In the rows, 128 means zero.
Which row each row swaps with, under one turn or mirror
The rows were stretched afterwards, more along some directions than others.
leko: [112  94  96 144 111  85 145 138 114 128 128 136 149 133  94  91 115 111
 139 106 142 155]
Temig: [118 111  97 157 146 111 125 152 117 112 127 123 151 128  99 112 102  99
 152  98 157 122]
Nupiv: [ 96  91  91 141 112  88 135 150 130 118 133 136 160 134 101  80 102 112
 140 119 145 145]
fufe: [106  87 108 121 140  96 128 115 155 123 135 111 123 150 142 134  94 130
 131 111 115 153]
sokon: [ 96 122 102 119 134 106 157 142 129 133 132 131 130 133 113  96 106 103
 122 101 114 145]
rito: [119  93 114 138 142  61 128 123 125 138 129 138 145 125  88  98  74 126
 130  69 162 151]
rezop: [ 95 121  98 108 133  87 159 142 141 140 143 130 133 144 101  90  95 111
 121 105 139 139]
regag: [122  95 109  99 134  83 126 112 147 140 125 121 130 147 126 129  97 130
 128 115 124 160]
ruf: [ 92 110  97 111 137  81 165 136 138 139 135 128 129 145 111  90  83 115
 125  97 127 155]
Zem: [103  93  95 134 104  80 153 129 124 132 135 141 149 140 103  94 105 101
 141 105 141 152]
kef: [127 107 105 148 147  99 127 157 134 117 115 118 139 123 124 121  89 101
 140 102 137 121]
pel: [ 86 108 112 129 114  94 121 165 154 125 144 121 137 129 100 109  99 114
 141 121 109 129]
suver: [112  88 114 115 135  91 137 106 141 135 133 117 125 141 137 132  97 127
 125 108 124 154]
Vogu: [123  94 107 108 133 100 122 106 144 135 131 132 132 143 120 125 112 124
 129 114 123 167]
dodu: [102  88 109 107 125 108 132 100 149 125 137 117 134 154 137 123 101 128
 131 104 116 158]
vum: [107 101  89 135 104  78 152 146 121 131 125 139 154 136 100  89  98 106
 137 105 145 147]
Bikil: [111  90 112 114 138 103 132 108 154 129 139 127 139 158 138 126  98 126
 132 105 127 155]
nanid: [109 115 104 150 144 104 122 167 127 124 121 113 143 114  84 122 100  98
 148 111 144 131]
botas: [107 105 104 160 144 106 119 154 123 108 120 114 157 123 110 111 103 102
 142 106 157 112]
sof: [ 96 111 110 133 124  89 123 167 156 127 143 124 136 127  97 101  93 114
 138 117 103 134]
Nes: [104 101 108 132  99  81 151 146 121 130 122 120 148 127  94  97 113 110
 127 122 128 156]
tizeg: [118 111 104 152 147 101 127 160 126 127 121 115 136 112 104 127  88 100
 141  99 143 124]
vuro: [ 89 111 108 136 118  94 122 168 150 127 141 124 130 124  95 108  99 111
 138 118 100 132]
Vuki: [116  93 117 141 147  68 124 123 133 138 127 145 139 123  97 102  78 126
 131  67 151 148]
gonuk: [106 103  95 137 104  73 148 140 118 133 124 135 139 125  83  93 109 100
 130 114 138 156]
Luvo: [100 124 109 117 130  88 168 142 129 134 141 128 135 140 114  99 115 108
 124 112 132 147]
ralu: [112 104 108 160 146 122 121 160 124 110 122 111 141 117 107 125 108 107
 146 105 136 121]
fon: [108 116 103 110 137  75 156 138 133 146 124 138 130 133 102  87 104 116
 121 104 133 155]
fopar: [118 105 111 157 154 103 134 153 128 118 123 105 144 126 105 123  88 106
 141  94 154 129]
vosap: [107 100  98 132 103  93 139 144 114 128 126 138 156 123  94  94 110 114
 141 116 137 152]
gaso: [106 115 101 101 135  98 151 131 138 142 134 140 139 141 101  85 105 114
 130 100 132 154]
taru: [ 95 110 100 109 136  81 164 136 139 144 135 126 130 144 113  90  89 114
 123  97 129 152]
Ruk: [ 98 115 108 128 124  97 118 169 148 130 143 127 134 127 100 107  99 110
 144 117 101 133]
ninud: [118 103 120 114 140 101 132 124 147 124 138 119 130 140 132 137 113 127
 130 122 129 151]
Fifu: [108 124 101 120 131  87 159 138 123 133 130 117 136 142 110  94 109 107
 118 116 126 141]
faf: [115  89 117 141 144  67 124 116 127 135 132 137 137 126  96 107  78 129
 132  68 157 154]
bos: [108 109 100 153 146 104 127 157 130 119 116 121 147 118  90 123  98 103
 146 106 158 126]
raka: [112  94 106 100 121  91 132 111 152 134 142 119 132 157 135 125  95 130
 123 113 127 148]
Gipa: [109  94 100 137 105  73 147 135 112 132 123 129 149 129 101  95  91 111
 131  94 143 157]
Ser: [ 93 107 107 136 131  99 115 162 157 123 142 132 132 131 102 107  97 111
 145 114 100 133]
Tiz: [ 95 102 100 145 120  67 154 141 122 135 118 133 144 117  76  96 105 104
 133 116 145 162]
Mul: [124  93 114 144 147  67 121 125 133 137 131 138 137 128  98 107  75 126
 132  67 159 144]
Gan: [110 102  95 150 110  65 149 137 112 134 131 125 150 141 103 100 102 102
 134 105 147 150]
Mela: [117  99 117 143 142  63 129 126 127 132 134 136 147 129  99 104  80 130
 134  70 169 145]
golup: [113  86 108 111 137  98 129 118 141 130 135 125 130 146 132 134 106 122
 133 115 127 158]
tuzog: [ 97 122 103 110 137  96 161 140 139 139 135 135 129 142 102  95 106 107
 122 108 125 145]
Bas: [114  93 114 142 146  66 128 127 135 135 138 137 143 133  97 100  71 125
 136  65 170 140]
Kidiv: [120  86 119 113 136  95 132 111 144 126 123 114 128 140 143 129  96 136
 123 110 122 155]
vufod: [110  87 109 104 133  91 128 108 153 130 131 115 126 151 130 127  99 129
 127 114 122 158]
golik: [125  92 108 111 135  95 131 118 144 129 133 116 134 146 134 120  93 136
 124 120 122 157]
vov: [111 112 113 152 149 112 118 178 130 113 117 117 137 104  96 121  99 108
 137 117 139 123]
nif: [104 118  99 113 138  95 155 143 140 132 139 134 124 142 105  89 111 100
 128 116 125 141]
feg: [106 112 110 147 153 117 128 161 132 117 121 127 141 110  90 119 104  96
 147 106 151 119]
vomef: [117  92 109 105 133  98 134 108 152 134 137 126 128 155 138 128  96 129
 126 108 120 155]
vemum: [ 99 118  99 123 140  86 161 142 136 136 136 124 132 146 104  92 107 104
 131 113 128 149]
deni: [119  93 122 144 145  65 124 121 133 133 128 129 140 124 100 107  76 128
 126  70 153 145]
Viki: [ 93 121 110 111 135 107 155 145 141 130 131 137 137 138 105  91 113 107
 122 112 123 143]
kalun: [ 94 116 111 131 121  95 119 172 152 123 145 123 142 128 101 112 102 117
 146 124 112 131]
sepi: [ 88 116 100 119 138  96 163 151 125 132 135 132 130 135 103  95 111  99
 127 108 129 145]
vemot: [ 94 109 106 131 121  96 119 167 149 124 143 119 138 128 100 108  92 111
 142 118 102 131]

sepi is swapped with golup
Bas is swapped with pel
kef is swapped with Tiz
kalun is swapped with Mela
Bikil is swapped with Viki
vufod is swapped with taru

